0: array([-11,  24, -16, -16,  -7,   7, -37,  23,  10, -20,  47,  -9, -56, -13,  11,  37,  -5,  15, -29,  -5,   0, -16,
       -28, -14])
1: array([-18,  29,   6, -18,  24,   2, -35,  32,  11,  -8,  12,  68, -51,  24,  37,  15,   0,  -7,   0,  30,  10,  -3,
         3,  -4])
2: array([ -5,  14,  38, -11,   0,  45,   7,  25, -26, -41,  53,   0,  -4, -24,  22,  14, -21,  27,  44, -21,   3, -18,
       -34, -41])
3: array([  7, -25,  -4,  28, -58,  -2,  34,  -4, -40, -44, -17, -24,  48,  28, -24, -16,  -4, -13,  42, -14, -27,   4,
        27,  45])
4: array([-19, -10,  13,  73,  10,  15,  13,  23,  -5, -17,  14, -33,  38,   1, -26,   4, -11,  28, -22, -14,  10,  20,
       -36, -27])
5: array([  7, -13,   3, -29,  -9,   1,   0, -20, -50, -32,  17,  32,  -8,  36,   1, -25, -15, -39,  37,  -3, -21, -64,
        -9, -12])
6: array([ -6,  -2,   7,  10,  25,  13, -10, -28,  29,  14,  10, -30,   1, -16,  12,  -9,  34,  11, -15, -24,  44, -20,
       -13,  -6])
7: array([ 32,  -4, -27, -12, -22, -26,   6,  26,  31,  -5,  22,  19, -34, -19, -25,  14, -52, -26, -49,  35, -21,  21,
        -1,  13])
8: array([ 16,  26,  17,   2,  39,  15,  22, -28,  35,  34,  -8,  61,  55,  12,  -7,   0,  12,  -3, -11, -20,  -8,  23,
         9,  24])
9: array([  1,  22,  41, -25,   9,  37,  41, -26,  64, -26,  -1,  36,  28, -14,  69,  20,  32,  55,  54, -17,  33,  24,
         1,  12])
10: array([-40,   4, -19,   8, -41,  10, -28,  57,   1, -53,  31,   2, -63,  28,  14,  14, -11,  -9, -14,  33, -24, -18,
       -37,  -4])
11: array([-67, -28,  -8,   0,  60, -38, -12, -21,   6,  -7,  -6,  13, -37,  36,  40,  -7,  -2,  18,  -7,  20,  52,  34,
        10,   2])
12: array([ 14,   5,  13,  20, -26,  28,  41,  11,  23,  -1,  21, -48,  39, -54, -29,  14, -35,  42, -23,  -3, -31,  24,
       -50, -46])
13: array([-19, -19,  -4,  37,  61, -36,   0, -22, -12,  36, -31,  21,  16,  -8, -17, -11, -10, -14, -25,   6,  26,  12,
         9,   7])
14: array([ -3,  35, -12,   3,  -5,  20, -29,   4, -26,  24, -21, -41,  29,   5, -25, -21,  40,  -5,   2, -26, -26, -11,
        19,  25])
15: array([-26,   0, -33, -26,   8, -32, -28,   2,  12,  35, -25,  27, -62,   8,  26,   1,   2, -21, -30,  48,  -9, -14,
         8,  13])
16: array([  0,  23,  27,   3,   7,  32,  28, -11,  26,  28,  -1,  52,  51,  -1,  -8,  -1,  10,   2,  -2, -13, -22,  22,
        16,   9])
17: array([  1,   7,  -9,  24,   9,  -7,  13,  -2, -19,   0, -16, -33,  40,  10, -56,  -7, -26,  14, -29,  -3, -11,  33,
        -9, -11])
18: array([  7,   1,   9,   8, -16,  10,  40,   1,  14,  -3,   7, -32,  30, -37, -26,  10, -36,  28, -19,   2, -23,  18,
       -45, -39])
19: array([ 50,   9,  27, -27, -20,  26,   6, -45, -27,   6,  35,   2,   0, -44,  11,  26, -24, -25,  28, -31, -30, -61,
       -39, -20])
20: array([-79,   8,   5,  39,  47,  17,   0,   1,  19,  40, -41,  -3,  53,  21,   6,  -8,  17,  -7, -25,  -2,   6,  41,
        15, -12])
21: array([-53,  19,  28,  -4,  37,  31,  38, -24,  26,   7, -30, -17,  54,  19,  28,  12,  13,  43,  15, -25,  18,  37,
        -8, -27])
22: array([ 30,  18,  -2,  14, -11,  19,   4,  -2,   0,  20,  -7,  -5,  26, -56, -22,   7,  -6,   3,  -7,   4, -13, -16,
       -14,  -3])
23: array([ 19, -23,  -2,  19, -13, -16, -12,  30,   0,  27,  -2,   1, -23,  14,   1,   7,  19, -21,  -9, -21,  14, -15,
        26,   1])

array([ 22, -25,  -4,  35, -22,  -1, -13,  32,   9,  26,   4,   1, -14,  -1,  -3,  10,  14, -33, -13, -15,   2, -13,
        10,  12]) 23 22 6
array([ 10, -31,  -3,  51,  -1, -30, -10,  21,   1,  31, -32,  -6, -18,  24, -10,  19,  18, -19, -23, -10,  13,  -1,
        22,   7]) 23 13 6
array([  5,  -3,  15,  -6, -17, -13,  26,   3,  -6, -57,  -2,   8,   0,  35,  11, -12,  -3,  23,  40,   7,  -3,  21,
         9,  14]) 3 5 23
array([-68, -27,   0,   5,  67, -24, -13, -16,  15,  -1, -14,  14, -35,  24,  46,   0,   8,   9, -12,  17,  58,  34,
        10,  -2]) 11 13 1
array([ 34,  33,  -1, -34, -22,  35,  -4,  -3, -21,  -3,  60,  33,  -6, -43, -17,  14, -47, -54,  -5,  -1, -51, -39,
       -18,  -8]) 19 22 5
array([-83, -27,   7,   9,  81, -20, -14, -17,  23,   3, -18,  10, -26,  21,  49,   6,  11,  13,  -3,  24,  69,  39,
        22, -24]) 11 20 13
array([-50, -28,   7,   0,  51, -21,  -5, -22,  16,  -7, -10,  30, -30,  28,  47,   4,   6,   5,   2,  22,  52,  25,
        14,   4]) 11 1 13
array([ 23, -30,   7,   6,  -5, -22, -17,   0, -40, -15,   2, -23, -27,  56, -22, -23,  15,  -5,   5, -23,  10, -14,
         5,   6]) 23 5 14
array([-75,  18,   6,  43,  49,  24,  -4,   4,  29,  51, -34,   5,  56,   3,   7,   4,  15,  -9, -27,  17,   6,  40,
        11, -17]) 20 21 13
array([ -2,  -8,   5,  -5, -42,  -5,  23,   4,  -9, -55, -13, -12,  -2,  86, -20, -14,  10,   8,  12, -10, -28,  11,
       -14,  13]) 3 5 17
array([ 20, -21,  -6,  17, -41, -14,  32,  -5, -43, -22, -13,  -1,  50,  32, -35, -25,   5, -34,  31, -20, -23,  -2,
        45,  59]) 3 14 23
array([  3,  32,  11,  -9, -15,  44,  19,   4,  30,  18,  11,  30,  50, -17,   8,   3,   5,   4,  -1,  -7, -35,  19,
        -4,   0]) 16 8 22
array([ 20, -37,   0,  37, -10, -10,  -2,  28,   9,  34,  -4,  16, -29,  11,   0,  16,  18, -29, -19, -19,   9,  -3,
        21,  13]) 23 13 6
array([-26, -13,  19,  58,  -2,  35,  29,  22,  -2,  -5,  20, -30,  60, -25, -23,   0, -18,  20, -17, -20,  -7,  22,
       -33, -16]) 4 18 12
array([-42, -20,  -8,  23,  63, -27, -16,  -9,   4,  -2,   0,  31, -30,  23,  26,  -8,  -3,  -7, -19,  23,  55,  19,
         4,   6]) 11 13 1
array([-11,  -2,   4,   7,  40,  14, -25, -23,  29,  27,  -2, -40,  -3, -20,  11, -14,  43,  21, -15, -27,  55,  -4,
        -6, -10]) 6 23 13
